5.20; 0.82; -5.91; 7.31; 0.86
5.78; 0.95; -7.15; 5.26; -2.23
5.79; 1.08; -7.09; 5.81; -1.87
6.33; 0.40; -7.54; 3.84; -3.34
6.76; 0.77; -5.76; 2.71; -0.98
->
5.78; 0.95; -7.15
5.79; 1.08; -7.09

-2.62; -0.54; 2.90; -3.08
-6.31; 0.48; 4.41; 0.19
-4.16; -0.78; 4.17; -1.96
->
-6.31; 0.48; 4.41
-4.16; -0.78; 4.17

-0.83; -0.79; -8.45
0.38; 5.29; 2.99
3.24; 1.47; 1.26
-0.44; 4.79; 0.71
->
0.38; 5.29; 2.99
3.24; 1.47; 1.26

-0.68; 6.14; 1.13
5.39; 3.27; 1.05
2.61; 1.27; -7.65
1.67; 8.08; 7.94
->
5.39; 3.27; 1.05
2.61; 1.27; -7.65

1.22; -2.70; 0.12; 0.51
-1.34; 0.68; -0.47; -6.00
-0.40; -1.62; 0.22; -5.01
-1.07; 0.97; 0.79; 3.87
-0.12; -5.42; -1.27; -0.90
->
-1.34; 0.68; -0.47
-0.40; -1.62; 0.22

-1.33; -2.52; 8.42
-1.26; 1.39; 5.71
-0.38; 4.73; 2.50
1.95; 1.47; -2.75
->
-1.26; 1.39; 5.71
-0.38; 4.73; 2.50

0.19; -0.69; 6.67
-1.18; -4.93; 4.43
6.57; -0.37; 1.42
->
-1.18; -4.93; 4.43
6.57; -0.37; 1.42
---
2.10; -5.52; -3.87; -8.06
-0.02; -1.16; 6.75; 3.30
1.19; -2.20; 8.00; -0.14
-1.55; -3.71; 2.03; -4.81
-0.79; -0.48; 0.47; 1.11
->
-0.02; -1.16; 6.75
1.19; -2.20; 8.00

1.33; -5.89; 4.70; 0.66
-1.33; -6.10; 5.14; 0.74
-0.66; -5.70; 4.41; 0.52
-2.50; -6.25; 5.51; 0.85
-0.58; -5.30; 3.82; 0.37
->
-1.33; -6.10; 5.14
-0.66; -5.70; 4.41

2.95; -3.88; 6.09; 0.10
1.79; 7.78; 6.19; -7.78
1.58; 0.54; 3.18; -7.71
6.76; -1.66; 5.29; -7.04
->
1.79; 7.78; 6.19
1.58; 0.54; 3.18

0.42; -1.35; 0.41
-0.61; -0.18; -6.59
-0.54; -1.05; 1.55
0.11; -0.27; 1.86
->
-0.61; -0.18; -6.59
-0.54; -1.05; 1.55

-2.32; -2.76; 1.12; 0.80; -2.19
-4.04; -0.47; 8.47; 5.55; -2.47
0.04; 1.51; 1.62; 3.07; 0.43
-0.61; -3.05; 0.43; 0.34; 6.88
->
-4.04; -0.47; 8.47
0.04; 1.51; 1.62

-1.37; 0.80; 1.75; -6.67; 0.71
-0.31; -0.94; -1.24; 2.20; -1.58
-1.29; 0.71; -0.27; -1.52; 0.96
-2.81; -0.86; -2.84; 3.66; 2.88
->
-0.31; -0.94; -1.24
-1.29; 0.71; -0.27

-6.52; -0.81; 6.54; -2.57; 3.44
7.18; -0.81; -5.66; 3.99; -5.95
6.68; -0.81; -6.46; 3.99; -5.95
6.68; -0.81; 5.66; 3.99; 6.01
6.68; -1.58; 4.10; 4.61; 5.25
->
7.18; -0.81; -5.66
6.68; -0.81; -6.46

0.73; 1.16; -0.43; 2.36
2.49; 3.43; -1.28; 6.94
2.98; 0.11; -1.30; -0.90
1.21; 1.86; -0.56; 3.88
->
2.49; 3.43; -1.28
2.98; 0.11; -1.30
